(in the rows, 128 means zero)
Each path below is one point turned by a fixed rotation once a step. After each direction that follows a path, write how fast that rotation turns it, in degrees a step (0 if it stays still).
Each turn is a multiple of 5 degrees from 10 to 175, or 0.
Each row of a path follows its step; steps can be skipped.
path 1
step 0: [126 112 134 121 126 123 139 125 126 143 135 118 134 125 136 137 127 127
 141 112 130 129 137 122 128 122 126 118 132 137 124 126]
step 1: [121 119 140 131 128 124 123 135 130 133 128 132 124 134 133 135 112 131
 135 132 125 117 126 118 120 132 127 128 137 151 126 126]
step 2: [126 126 151 117 125 134 136 139 124 130 126 143 127 139 128 127 124 126
 120 136 135 124 131 122 123 132 113 124 131 126 122 133]
step 5: [127 120 139 113 132 134 127 134 123 137 127 129 135 137 140 131 119 126
 130 119 132 126 130 139 125 138 119 119 129 146 131 129]
step 7: [124 111 135 132 121 126 143 128 132 128 125 134 128 136 128 142 125 129
 130 137 122 118 138 121 117 131 124 121 136 120 115 127]
step 8: [122 114 139 124 138 132 140 132 127 131 130 119 138 129 123 130 110 126
 120 121 127 134 126 124 133 140 118 128 141 131 119 129]
step 9: [122 124 131 115 127 121 121 138 127 137 135 132 135 129 140 124 117 131
 135 127 133 133 128 112 137 139 121 113 129 131 129 119]
step 11: [125 119 137 123 130 129 143 128 122 145 128 125 119 127 123 133 124 120
 133 124 131 116 132 128 126 123 115 123 132 136 111 140]
step 12: [110 114 139 129 132 119 128 125 129 139 132 128 136 130 132 138 120 137
 124 144 127 135 132 122 125 127 121 120 137 136 124 130]
[131 127 130 126 122 134 127 128 132 128 126 122 132 128 126 130 129 128
 127 134 134 124 129 128 128 132 131 129 129 128 129 129]
130
[130 130 132 131 125 127 129 129 128 131 125 129 123 123 129 125 128 127
 131 127 133 128 127 126 128 128 125 120 126 121 127 128]
155
[130 127 126 125 125 125 130 126 126 128 127 128 130 123 124 126 130 130
 131 132 128 134 130 124 135 125 128 125 130 134 131 131]
125
[124 127 125 131 131 128 130 127 130 131 127 126 133 127 125 128 129 126
 120 132 128 132 129 129 128 127 128 124 133 122 125 127]
80
[126 128 136 130 125 129 127 126 126 126 129 127 126 127 128 131 129 130
 129 129 125 130 128 128 120 123 130 128 135 130 129 129]
65
[123 123 129 133 129 133 130 124 128 128 126 128 127 121 127 134 130 124
 129 126 128 126 125 128 132 130 127 130 128 131 129 125]
100
path 2
step 1: [126 111 132 124 130 128 126 124 131 112 126 117 127 113 118 118 138 124
 126 123 139 130 120 108 119 123 127 123 122 129 119 131]
step 2: [123 116 125 122 113 132 118 123 128 115 131 131 121 142 121 123 126 128
 137 128 120 139 124 129 124 111 136 145 120 130 124 134]
step 4: [130 116 133 131 125 140 136 134 122 115 129 127 119 125 128 120 133 123
 130 122 119 130 137 113 124 122 140 137 147 116 120 135]
step 5: [126 115 136 116 118 128 127 125 129 118 128 140 132 123 140 124 126 116
 132 129 135 124 114 118 126 119 120 139 118 113 135 132]
step 6: [114 118 135 134 125 137 132 143 121 138 118 124 119 132 123 123 142 122
 142 124 126 132 129 127 122 113 125 132 114 124 120 132]
step 7: [124 120 140 109 128 140 133 129 135 132 138 129 131 122 121 129 136 118
 134 130 124 138 118 125 115 127 129 140 144 131 134 133]
step 8: [116 121 135 132 130 138 124 134 129 123 125 131 125 130 129 103 130 114
 128 111 134 123 117 129 138 125 137 137 132 123 129 122]
step 10: [135 119 145 126 142 134 113 133 129 122 125 124 128 127 129 118 131 122
 140 120 117 129 122 130 115 131 122 142 120 134 122 139]
step 12: [121 117 127 118 132 134 112 137 133 121 132 136 119 132 143 115 136 118
 135 130 125 128 141 128 126 115 120 129 139 135 130 123]
[124 131 132 130 125 135 134 129 127 130 126 133 130 127 131 130 128 126
 129 134 131 126 131 128 128 127 123 128 130 126 128 129]
45
[129 134 127 128 129 130 133 130 125 128 127 123 128 128 126 123 123 125
 130 123 132 126 133 126 126 125 131 127 124 130 127 128]
155
[133 129 131 128 130 124 127 133 126 124 128 130 129 123 129 128 128 127
 129 129 129 122 129 129 132 127 133 127 131 120 128 130]
80
[127 131 128 131 129 125 125 127 126 128 128 126 127 127 125 128 130 126
 124 130 128 128 129 123 130 127 123 133 123 127 131 137]
85
